X: a few groups of rows, each row roughly a mix of its group's hidden directions
X (140 x 10)
[[  7   4  68 -18  25   4  -3 -19 -12  58]
 [-58  53  26 -12 -13 -41   6   7  18 -14]
 [-21   8 -31 -12 -27 -38 -43 -49  40  -5]
 [-21  41   0  20 -29 -17  46  57  -8  23]
 [-22 -20 -29 -38 -38 -57  -1 -23 -26 -22]
 [ 36 -14  27 -44 -33  -2  18   4 -43  46]
 [ 18  61  40 -48  -3  29  22 -15  -3  -9]
 [  2 -24 -22  32   2 -61  57   2 -17 -17]
 [-31  -1 -34  21 -60   7  43  -9 -26  28]
 [ 68 -22  28   1  29   9   1  25   4 -47]
 [ 47  20 -17 -10 -47 -56  -6 -30  17   6]
 [  1   0  12  68  21 -52 -15  -1  30 -22]
 [-44 -25 -41 -21  -2   3   1 -17 -47  49]
 [-20 -24 -49  19 -58  16   5 -38 -26   6]
 [-13  14  17  22 -38 -71 -20 -37  -2  15]
 [-32  35 -48 -15   8  -8 -52  21 -33 -22]
 [ 50   0 -34  27  -6  29  18  47 -15 -40]
 [-31  63  41 -16   4  14  -2  -4 -16  47]
 [ 48 -15  21  31  46  25 -19 -18  46  -7]
 [-47 -28  16  -8 -48 -46 -17 -13 -15 -34]
 [ 33 -32  39  54  33  -2 -34 -11  18 -21]
 [ 38 -46 -26  61  14 -12  32   5  17  -4]
 [-40   2  28 -41  42 -32  44  19   5 -21]
 [-12  10  31 -37 -65 -24   1 -27  33  19]
 [-29  42  17  53 -29  43  14  -2  16  27]
 [ 43 -13  63  21  18 -33 -10 -23  14  28]
 [-43 -28 -29  30 -51  -9   1  -4 -22  46]
 [ -4   5   5  75 -10 -52 -23 -17   9  13]
 [-11  -3  -7  63  12 -69 -12 -14  11   8]
 [-48  19   1 -20 -59  -9 -37 -25  12 -29]
 [ -8  17  37  19  24  -1  13  44  51 -48]
 [-38  -3  18 -17 -19  -9 -51 -66   8   6]
 [ -3 -11 -34  69  14 -31 -36 -18  -1 -26]
 [ 38  29  12  32 -33 -63   9  -8  32  -4]
 [-20 -27   6  -7 -86  -7 -28 -10   4   7]
 [ 29   1  28 -14  75   5 -24  23  29 -15]
 [ -7 -10  14 -30  26  24  29  50  36 -50]
 [ 40   2  -6  -4  31  -6  48  67  -9  -3]
 [-43  11  30 -27 -41   0  21 -60  -9  14]
 [-15   8   6 -22 -52 -50  45  13 -31  20]
 [-25 -32  -6 -28  14 -29 -40 -31 -55 -23]
 [  8 -15   8 -25  82  24 -22 -14 -19 -18]
 [ 16 -33  47  31  15  18  47 -20 -42   5]
 [ 20  18  10  -7   5  -7  72 -14  26  51]
 [-34  40 -67  26  -1  19  -2 -12  24  24]
 [-14 -15   5  40  23 -72  30   4  29   5]
 [ -7  59  24 -12  17  18  29  61   8  -6]
 [ 14  25   0  37  72  23   4 -10  33  21]
 [-13  78   1 -17 -35 -26  18  -4  -3  29]
 [-63  10 -27 -38  -9 -20   2 -12 -52   2]
 [ 26  -7  44  35 -38   4 -46 -45   6   9]
 [-22  41  36 -48 -36   4  21 -29  34  10]
 [-10 -20 -42 -67   3  21  37  23  -4 -22]
 [-14 -45 -38  33  -8 -35 -40  19   0 -39]
 [-44  51 -13 -20 -10  -8 -15  15   8 -61]
 [ 12  23  47 -12  -9 -21  40 -36  48 -29]
 [-40 -19 -26 -27  -4 -30  23 -11 -31  61]
 [  2 -45  -5  26  50  13   6  23  55 -24]
 [ 14  -2 -33 -16  68   6   4  42 -27 -30]
 [ 54 -12  39   5  -6  54 -12 -10  41  11]
 [ 46 -37  15 -26  -5  17  19  -1 -32  59]
 [  8 -22 -44  13  17 -11 -63  38 -35   2]
 [-51 -10  19  19  24 -42  32  41  34   1]
 [ -5 -34 -28  40   9  19 -49 -37 -41  13]
 [ 32  -9  61  35 -13  19  11 -17  51   1]
 [-29 -23  23 -10  29  14  16  28 -73 -11]
 [-34  15  46  10 -21   6  49  34  38 -23]
 [ -4 -28  75 -16  11   8  38 -10  17 -28]
 [  0 -30 -43  24 -48 -55  15 -13  -3  23]
 [ 30  -4 -13   5 -27 -43 -17  34  50 -45]
 [-33  44   6  27 -59   4 -24 -15   4 -38]
 [ 49 -48 -40 -15   9 -14  33  27 -32   0]
 [ 16  22  20 -12  32   7  13  11 -70 -45]
 [ 42 -30 -37  12  -1  -9 -70 -19   9   7]
 [ 34 -51  -2 -34 -44  -2 -27   4  -4 -45]
 [-28  47 -42  14  42 -22  11  26 -26  31]
 [ 45  -8 -48 -25  13  26  -7  31  38 -35]
 [-23 -35 -42 -22  50 -43  34  10   5   6]
 [-17  23  12 -30  52  40   6  32  15 -46]
 [-38  26 -37 -36  37 -44  14  33  13   1]
 [-37  13  23   2  29  32  30 -18 -55  37]
 [-14 -73  45   8  -1 -18  -4   1 -26  32]
 [  1  46 -17 -52 -24  45  -3 -17 -36  19]
 [-57  -7 -45  28  15 -25  -8 -28  29 -30]
 [-39 -26  15  50   2 -18  13  44  41 -22]
 [  3  -6   2  -4 -58  -9 -56  -8  22 -48]
 [ 22 -49  31  32   5 -26 -57 -18 -22  -7]
 [-42   6 -32  10 -60 -22 -14 -27  22  34]
 [ 18 -38  22  13  20 -31  19  14 -62 -38]
 [-10  28   7  19  23 -45  -4 -14  68 -31]
 [  3 -51  53  13 -21  11  20 -25  18  47]
 [ 36  22  10 -35  31 -12  11  62  -5 -38]
 [-49  -9  57  25 -29 -42   4   6 -21  -9]
 [-12  -3   6  77   7 -50 -17   0  23  -8]
 [ 19  10   7  12  71  46  19   1  36  -8]
 [ 21  14  66 -22   5  25  50 -20  14 -19]
 [-23  27  21 -61 -28   1 -57   5   6  -3]
 [ 26  39  35  10  10  16  41  62   1  14]
 [ 57  -1   4 -29  10  14 -41  18 -11 -55]
 [ 24  13  -4  16 -31 -60  -1 -40 -12  47]
 [ 30 -39 -22 -18  30  64 -24   4  17 -20]
 [ 11  27  12  12  52  61   8  39  21  10]
 [ -9  -5  51  17 -59 -23  17  14  41 -22]
 [-57 -26  42 -19 -16 -36  39 -19  13   4]
 [-14 -14  -6  -1 -17  36  39 -10 -21  74]
 [ 28  15 -45  -7 -21  19 -33 -49 -46   8]
 [-54  -8 -27  32 -24  27  -1 -50   7  32]
 [-25   6 -46 -30  -6  69   7  -9   5  31]
 [-57 -13  35 -11 -64  -7   3 -24 -11   2]
 [ -2   1  38  34  -1 -20 -26 -64  41  14]
 [ 15   8  10  19  35  70  35  27  14  24]
 [-10 -20  -3  73  34   2   6 -17  41  23]
 [-44  17 -31 -20  35 -37 -10  30 -47 -14]
 [ 24   4  10  36  -3 -28   9  27  53 -56]
 [-13 -28  34  42 -38 -32 -49 -18  22   2]
 [ 30  -7 -18   3  -3 -30   5  77 -28 -26]
 [-47  52 -22 -13 -38  28  -9   5  -7 -41]
 [  7   9 -29  70 -32   1 -43 -21  -7 -18]
 [-49 -11  23 -14 -21 -54  49 -16   5 -16]
 [ 28  20  18 -23 -35  70 -28  -3 -26   5]
 [ 35 -30  18 -12 -31 -19   1 -38 -22  62]
 [-39  14 -34 -43  13 -48 -30  36  12  -6]
 [ -7   4   8   0 -59  21 -56 -25 -33  28]
 [-40 -12   8  40   2  25 -39 -22 -37  47]
 [  5 -26  53  37  27 -48   8  12  37   5]
 [  6  27  79  -3  21  -9 -24  -5  27  27]
 [ 16 -55  -8 -26 -35 -20  21 -19 -20  52]
 [  5  -7 -40  -2  72  30 -30   1  27 -17]
 [  8  18  15  36 -36  14 -39 -38 -31  47]
 [-16  42  -8 -38  35  38 -19  31  10 -44]
 [  7  56 -48 -26 -34  -8 -37   3   8  28]
 [-23 -11 -70 -22  21  37 -33  23 -10   4]
 [ -6  14 -10 -13 -82  -3  18  13  42   3]
 [ 19  22  64  -8 -42 -20  19  11 -17  41]
 [ 15  41 -51  12  58   9  12  30   9  19]
 [ 26 -15  65 -30  16  39 -22   8  21 -28]
 [ 28 -32 -30 -32  62 -13 -11  18   4 -37]
 [-33  -4  30 -25  -8 -57  47  -4 -21 -31]
 [-28 -35  32 -38 -17 -11   5  -9 -59 -34]
 [  0 -50 -38  69   5   3   6  -6  15  26]]
the four rows of each list that fit no group, in list order (the others fit one group, some only roughly)
  Q375: [-33  -9  33 -24 -47  23 -18 -26  41  38]
  Q629: [-21  24  17  19  -7  53 -17 -29 -62  -6]
  Q915: [-47  -2  -9 -40 -19 -59 -30 -22 -14  17]
  Q237: [ 63  34  12  27  11  16 -18  49  24   2]
  Q768: [ 41 -20  12  -6 -18 -16 -41  18 -49 -49]
  Q285: [  2  -8   7 -52 -35  -9  57  40  24   9]
  Q22: [-46  11 -38  38 -46  35  -2 -32   3   1]
  Q105: [ -6  15  32  10  35 -41  26  62   2  27]
  Q679: [ 41   8   4  48 -48 -19 -11  15  37  34]
  Q648: [-18 -16  22 -45  16  40 -60 -16  18 -22]
  Q408: [-70  26   1   8  38   9   9 -13  36  29]
 : Q915 Q237 Q105 Q648
  Q289: [ 11 -17   3 -51  24 -53  44  33 -11   3]
  Q599: [ 30  51 -29  10   4   6 -31  61   7 -19]
  Q755: [  5   3 -25  22  69 -29   5   1  53  -3]
  Q393: [-47   6 -15  -7  53 -21  20  20 -17  52]
  Q436: [ -3 -34  82  17  -1  -8  15   4 -19 -27]
  Q186: [ 36  16  10  22 -26 -43 -10  26   1 -64]
  Q506: [ -5  32 -40 -17   4  22   1 -41 -67   3]
  Q792: [ -6 -43 -42  12  17  55 -33  -6 -23 -30]
  Q344: [ 28 -40 -26 -62 -33 -14 -12  20 -27   9]
  Q127: [-13 -23 -60 -15  13  -3  -9 -42 -47  28]
 : Q599 Q755 Q506 Q344
  Q668: [-44 -45  54  21 -17   6 -29  -5   9 -31]
  Q680: [  5  22 -58 -16  -5  35  18  37  49   7]
  Q527: [ 33 -20 -30 -21  30 -10  33  47  39 -31]
  Q11: [-58   1  -9  -7  67  20 -14 -28 -12  -7]
  Q286: [ 23  37  -5  67 -27 -21 -41   0  11  17]
  Q797: [  2 -45   7  20  20 -40  52  11  39  28]
  Q36: [ 22  42  28 -55  12  26 -28 -43   0 -14]
  Q469: [ 46 -19  41 -48  33 -42  -3   8   4  13]
  Q899: [  0 -59   0   4  19  23  22 -19 -54  37]
  Q891: [ -7  38  30 -14  10 -46  38  57   1   4]
  Q66: [ 20 -31 -33 -52 -26 -34  44  19  17  -7]
  Q807: [ -5  56  32 -49 -21  40  -7  25 -18  -5]
  Q243: [  4  34 -13  -1  -7 -28  33  63  -4 -49]
  Q148: [-60  52 -16  20  14  22  28  27  22   6]
 : Q527 Q286 Q36 Q899
  Q664: [ 38  16  22   2 -56  26 -31  13  45  20]
  Q15: [-38  -3  51  51 -32 -27  10   7  10 -31]
  Q991: [  6 -18  40  -7  67  44 -29 -10 -13  -7]
  Q529: [-19 -10   8 -47 -22  -5  58  46  29  -5]
  Q822: [ 17 -11   7  32  49  30  50   2  27 -40]
  Q372: [ 19  36  47  25  45  20 -20  27  38 -12]
  Q356: [ 11 -41 -20  16  -3 -19  26 -24 -53  51]
  Q467: [ 36  19  15 -36 -47  -1  40  38   3  34]
  Q651: [  3   0 -37  18 -64 -18  20  27  33 -36]
  Q412: [-73  15   7  15 -26  39   3  28 -13  24]
  Q166: [ 31 -42 -10  24   7  39  20 -11 -21  61]
  Q901: [-72 -12 -40   1  26 -39  -4  19   3  -2]
  Q61: [ -7  62 -37  34 -31  -5 -32 -27 -21   2]
  Q361: [-54  36 -33 -19  37   4  37  -4  21  25]
 : Q664 Q15 Q356 Q467
  Q451: [-23  13  20  -3 -20  13 -39 -62 -22  46]
  Q468: [  0 -49   4 -26  40  20 -22 -20  12 -59]
  Q336: [  1  18  49  43 -10 -12 -31  26  55 -13]
  Q674: [-15  39  19 -20 -15  45  20  20 -34 -54]
  Q925: [-24 -68   4  33 -18   0  -6 -19  50  -6]
  Q985: [-44 -23 -45 -40 -25  -2  -9  37  -9 -37]
  Q745: [54 16 39 50  7 41  0 21 15  9]
  Q233: [ 15  20  43  72 -25 -13 -11  -9  29  -5]
  Q875: [ -8  23 -59  -6 -14  -3   3  44 -57 -10]
  Q603: [ 18  64 -27 -19   7  36 -35   9  -9 -37]
  Q655: [-31 -38  11  37  14 -31  63  -4   8 -20]
 : Q451 Q336 Q674 Q875
  Q898: [ 21   7 -47  11 -44 -14 -61   7   8 -26]
  Q267: [-39  12 -57  -7  13   3  11  62 -19   4]
  Q93: [-27  -2  27 -29 -26  10 -52  -5  -7 -61]
  Q203: [-43  -4  30 -72 -13   0  16 -24   3  24]
  Q714: [-12  12  24 -11  67 -27  21  33  30  32]
  Q79: [ 61 -14  30  -9  11  24 -17  58 -16  -8]
  Q47: [ 10  25 -37 -37 -19  35  33 -30 -22  46]
  Q80: [-15 -68 -48   4  20 -13 -40 -13   6  -4]
  Q141: [-11  58 -39  52 -10 -16 -17  -4   9 -34]
  Q930: [-24  48 -64   3  12   0   3  16  26 -39]
  Q588: [  6   3   8   1   8  55   6 -47 -28  57]
  Q341: [  8  30 -59   7   9  26 -35 -18 -20 -49]
  Q519: [-14  46   1 -13 -52  15  10  12  26  56]
 : Q203 Q79 Q80 Q519
  Q661: [-37   2 -39  -3 -62  -2 -27   6 -23  41]
  Q633: [ 24  29 -53  -8 -47  16 -35 -30  15 -23]
  Q723: [ 22 -27  18  21 -35 -37 -59 -16  29 -21]
  Q429: [ 22   5  50 -22  44  26  56   9   6  12]
  Q135: [  3 -43  21 -11 -30  -1  44 -24 -35  51]
  Q88: [-27  60 -35 -37  39  -4  21  12  11 -22]
  Q700: [  5  13 -17  -7  41  36  31  14  66 -25]
  Q200: [-59  -5   2  -4  14 -66   7 -31 -17  17]
  Q944: [ 22  28   0  34  23   9 -54   8  59  -8]
  Q337: [-18  43  33 -28 -41 -54   5  15  -9 -25]
 : Q633 Q135 Q200 Q944
  Q183: [-70  -8 -51  -6  27  -5  25  -7  18  16]
  Q691: [-29   9 -55  43 -43 -15   5  26  23  25]
  Q583: [  5  -7 -56   5  26  42 -39 -48  -4  -9]
  Q92: [-38  53  50  13 -24  18   2  -7  22  34]
  Q475: [ 30  -6  41  -3 -11 -34  20 -20 -69  12]
  Q848: [-48  19 -32  -6 -30  60   4 -17 -18  27]
  Q406: [ 48 -12  -4  25  -5 -59   2   4  39 -39]
  Q227: [-66 -19  22 -25  23  -7  -8 -32 -45  -5]
  Q206: [ -1  20 -61 -21   0  15  -7  14  66 -13]
  Q707: [ 50  10 -60   0   8  16  -8  23 -32 -39]
  Q168: [-67  32 -16  52   1 -14 -19  19   7 -10]
  Q513: [ 19  55  -7   5  55  24 -17  26  39  -3]
 : Q691 Q583 Q707 Q513
  Q893: [-11   7  21 -14   7  53   1  18  51 -54]
  Q922: [-19 -51 -21   6  12 -60 -11  20 -32  31]
  Q510: [ 59  -4 -12  10  27  18 -30  35 -34 -38]
  Q636: [ -7  20 -57 -15   1 -60 -13  29 -32   8]
  Q151: [-20  34  31 -34  16  25 -14  -2 -10 -69]
  Q730: [ 57  22  -3  -5  10  32 -41 -17 -33  41]
  Q897: [ 14 -55 -31  12 -41 -23   9 -41 -33  12]
  Q795: [ -8  22 -11 -34 -38 -33 -35  -9 -13 -61]
  Q778: [-68 -16   6 -11   2   5  63  10  -8  19]
  Q482: [-29  52  22  32  28 -28  13  30  37 -25]
  Q422: [ 54  19 -11  48 -13 -26 -35 -29  18 -25]
  Q340: [ 32 -72 -52  15  -2  11 -15   9   3   2]
 : Q893 Q730 Q778 Q340
